(in the rows, 128 means zero)
The same turns and mirrors carry the whole set onto itself and the rows of a family onto each other. Which other rows belong to the same family as each row named below? List them in the order they appear above.
These 30 rows form 6 families of 5 rows each.
geke: [162 133 118 141  70 114 133  92 129 117 106 124 128 158 131 128 104 149
 153 125 132 128 114 131 131 109 128 149 112 106  89 126 115 125 145 115
  98 139 139]
fene: [163 136 119 119  65 112 129  96 141 102 119 111 133 154 128 117 103 151
 155 131 132 128 104 127 123 111 129 138 124 112 104 121 112 115 137 110
 104 130 138]
Galiz: [118  98 144 137  98 149 144 151 119 134 111 128 134 148 136 144 138 163
 126 109 120 129 137 148 132 152 145  76 125 112 145 137 145 125 115 147
 117 115 116]
tuti: [129  72 131 109 138 128 157 131 119  98 150  95 144 127 130 150 111 110
 138 158 100 147 127 119 128  97 158  95 133 120 135 150 144 133 115 121
 103 134 125]
rolem: [108  95 151 163 109 145 137 148 114 144  88 141 136 146 149 151 146 124
 122 132 109 125 122 139 156 138 143 101 111 110 131 129 146 128 128 160
 123 110 121]
mub: [134 104 113 142 141 139 116 146 106 108 137 110 127 135 155 114 103 140
 119 103 119 108 141 129 119 103 143 143 150 153 158 134 136  99 149 104
 117 141 120]
rel: [141 117 104 155 135 144 120 141  99 130 121 116 134 141 138 127  94 110
 134 112 111  97 115 127 113 100 115 173 148 141 149 133 124 116 146 102
 101 124 116]
rimu: [143 126 103 166 132 135 110 129 127 107 117 131 127 142 147 112 105 132
 124 122  97  95 118 129 122 106 126 166 159 147 153 134 130  98 139 118
 109 138 118]
zepib: [128  98 148 143 102 131 140 142 134 126  94 154 139 142 130 155 159 126
 132 119 117 129 117 152 133 137 151  93 115 112 136 144 168 119 115 159
 118 122 122]
batu: [154 133 116 120  74 126 144 105 148 104 131  91 111 155 148 132  98 169
 149 132 135 123 128 115 123 113 139 134 121 126 103 136 129 131 141 120
 120 137 124]
Limin: [112  88 150 151 100 143 133 136 125 141  94 144 131 146 137 136 141 132
 124 135 109 132 131 137 140 132 165  81 110 104 134 129 149 123 126 164
 124 114 115]
Lok: [129  85 129 120 131 122 156 127 125  88 136 105 132 131 137 158 146  80
 151 146  90 141  89 126 126 108 133 118 141 127 123 145 140 108 140 128
  89 122 123]
pez: [124 101 160 151 119 154 130 145  96 147 102 138 136 164 148 138 146 117
 116 132 117 137 111 147 129 131 137 100 110 102 131 141 146 120 117 156
 138 114 105]
Bogo: [153 128 108 129  98 157 136 152 107 123 101 121 132 115 126 105 150 125
 124 155 124 150  92 131 124 133 158 116  90 114 133  99 132 160 113  89
 119 117 149]
dis: [122  81 130 129 135 120 170 132 107  98 133 105 134 132 118 155 121  73
 151 149 104 132  92 118 136 104 148 120 151 119 120 145 137 123 130 140
 109 134 129]
Gite: [143 113 103 146 136 129 117 138 104 114 121 130 134 145 146 108 102 129
 111 124 103 114 118 129 122 115 127 172 157 159 151 131 128 108 147 100
 123 149 125]
Zenuv: [156 113 109 163 124 136 134 132  99 112 123 127 139 149 153 127 107 102
 132 124 113  87 122 133  97 102 121 161 142 139 160 138 122 126 148  88
 124 139 115]
Tus: [134  98 126 118 148 116 158 133 124  97 129 106 131 125 135 147 116  69
 126 159  94 132 107 125 120  97 151 122 149 113 142 148 153 137 112 124
 105 140 114]
rud: [144 135 120 141 117 160 113 150 124 141  94 120 121 120 127  99 146 130
 127 147 120 151  97 147 120 123 151 116 101 101 141 107 131 161 107  90
 118 113 150]
noz: [154 143 111 137  85 127 133  79 140 122 108 118 113 163 140 112 100 140
 142 127 110 130 107 137 120 121 127 130 108 102 101 119 108 120 155 130
 105 142 129]
Kog: [161 135 113 119  67 126 137 107 148 124 112 111 125 160 139 114 109 159
 144 141 130 134  98 119 121 128 130 153 123 122  94 133 129 137 147 127
 124 140 130]
diboz: [120  86 129 114 139 117 159 137 116  99 144 104 122 123 113 152 127  75
 142 145  98 137 110 116 134 101 156 112 148 139 132 136 145 124 121 131
 119 130 117]
fanup: [168 141 113 128  72 114 138 102 152 113 120 112 118 155 122 113 111 147
 157 134 125 127  98 131 128 114 129 144 126 111  99 137 121 149 125 117
 131 150 133]
bobip: [123  94 135 138 100 142 157 151 111 137  87 155 134 150 134 143 149 130
 115 118 110 131 121 144 128 155 151  96 120 111 147 141 158 120 118 151
 112 119 105]
zema: [130  83 118 111 137 115 171 123 126 101 131 117 143 137 125 153 110  88
 128 164  80 149 110 114 130 108 148 123 137 129 137 149 145 125 119 125
  99 139 116]
Gik: [139 115 115 144 131 140 111 137 100 122 123 119 120 151 144 128  96 127
 126 128 116  93 128 124 108  99 119 167 160 146 150 139 130 103 135 106
 115 119 108]
Fep: [137 142 132 148 106 138 143 147 117 134  97 110 135 121 130 112 142 110
 131 133 127 163 108 137 131 126 155 119 103 101 129  89 115 171 121  81
 121 125 147]
Nuse: [143 136 113 135 106 160 135 148 106 108 119  97 120 119 132 104 128 149
 126 147 133 142 114 132 127 124 160 100 102 117 143  98 116 151 105  82
 123 117 154]
Vob: [142 131 125 139  92 141 125 149 120 134 103 114 134 116 133 102 141 125
 127 136 124 143 120 144 122 130 151 108 108 103 141  92 118 178 120  73
 125 118 139]
Dolat: [139 137 126 158 108 146 137 135 118 124 117 122 130 120 114 126 163 119
 142 144 113 159 110 139 121 134 148 116 105 126 118  92 117 175 118  84
 133 129 143]

Which other rows belong to the same family as mub? Galiz, tuti, batu, Nuse
Which other rows belong to the same family as Lok? pez, Zenuv, noz, Dolat
Which other rows belong to the same family as Limin? fene, diboz, Gik, Vob
Which other rows belong to the same family as Tus? rimu, zepib, rud, fanup

